In the rows, zero is written as 128.
Each path is a new rotation, seen through one point. The rows after it are directions, each followed by how far the rotation turns it, in deg/step (0 if it stays put).
Each turn is a multiple of 5 degrees from 10 to 175, or 0.
Each row of a path follows its step; steps can be skipped.
Path 1:
step 5: [146,115,160,132,114,115,130,105,122,120,137,122,145,113,117,123,126,99,163,107,144,104,150,121,144,130,107,134,116,120,121,157,132,125,113,117,115,124,107,115,125,119,106,118,156,132,149,129,123,138,148,124,110,110,148,118,120]
step 9: [127,103,132,137,129,130,137,125,130,126,125,154,97,124,114,155,111,98,132,106,125,126,120,134,157,99,124,105,114,146,115,151,125,160,130,140,151,124,126,110,121,116,131,107,138,140,99,139,121,109,121,119,115,121,145,133,122]
step 11: [121,108,147,104,120,133,125,98,103,105,127,123,138,136,112,131,139,152,117,82,117,153,131,135,115,132,146,123,135,117,109,125,137,131,107,123,123,112,108,137,113,113,126,127,150,114,150,128,140,153,134,110,129,114,110,145,126]
step 20: [125,127,104,122,123,101,121,134,138,151,154,110,118,139,122,130,122,144,142,125,151,133,140,137,148,128,135,163,142,142,142,130,133,140,125,102,127,126,137,76,111,109,114,141,131,106,130,98,138,138,139,126,124,123,138,135,110]
step 26: [114,101,132,109,124,129,128,116,122,113,118,105,84,131,126,138,142,128,125,133,159,143,118,133,157,124,127,116,121,133,113,119,120,142,115,127,96,135,154,105,120,122,102,129,127,144,152,135,98,155,125,142,122,135,126,129,113]
step 27: [153,128,129,109,130,136,100,136,150,109,177,156,138,159,111,108,122,104,145,136,120,116,125,127,145,106,132,132,152,105,132,111,133,129,106,123,129,132,126,127,121,106,124,124,143,133,111,126,110,113,123,128,139,137,122,134,117]
step 28: [147,124,117,141,90,123,131,135,136,165,127,96,138,144,137,134,117,119,133,123,133,155,119,145,121,125,124,146,152,133,124,126,114,132,103,133,148,119,124,116,123,120,128,126,151,126,159,118,170,133,116,128,126,112,137,141,154]
step 34: [113,119,134,120,91,104,117,108,119,121,127,117,105,163,123,143,121,92,136,132,138,135,157,150,152,134,119,127,122,128,115,136,126,147,92,139,152,130,129,126,121,118,119,103,108,124,128,151,111,126,118,117,122,125,137,122,136]
[127,124,132,125,124,131,124,137,130,137,128,128,129,132,127,133,131,124,128,129,130,125,126,126,130,128,131,134,130,123,124,121,128,131,124,129,134,126,139,126,121,134,125,128,125,124,121,124,126,122,120,131,129,127,132,129,135]
55
[131,121,129,133,136,135,129,120,131,128,129,127,128,132,127,123,124,129,129,124,133,132,129,128,127,125,128,130,136,133,128,128,131,127,128,125,132,134,128,134,121,135,128,127,130,122,134,123,130,121,127,134,136,125,121,122,126]
85
[127,123,132,131,125,124,120,128,131,125,132,132,134,122,127,129,129,128,131,136,128,131,131,126,127,124,124,139,125,133,132,130,126,129,128,122,124,125,135,133,130,124,128,138,131,128,128,124,134,128,134,124,130,125,129,120,133]
145
[128,126,128,130,128,131,127,125,134,131,126,131,127,122,133,128,131,129,138,126,127,130,132,127,136,125,137,136,124,127,131,125,127,128,121,127,137,133,124,126,141,123,132,126,127,125,129,128,122,127,123,130,122,130,128,127,122]
100
[125,125,124,132,126,121,133,130,132,124,126,131,130,131,130,134,129,128,129,134,123,124,134,126,130,126,122,129,130,137,132,128,130,133,128,133,139,128,124,126,123,139,133,130,122,129,134,132,129,124,131,124,122,129,125,134,129]
70
[125,130,137,124,128,128,125,124,125,122,120,130,124,130,124,133,126,128,130,129,133,128,129,127,122,122,134,125,132,136,125,123,130,118,118,131,130,125,129,132,127,126,130,128,121,132,127,126,125,132,129,119,132,133,130,126,128]
140
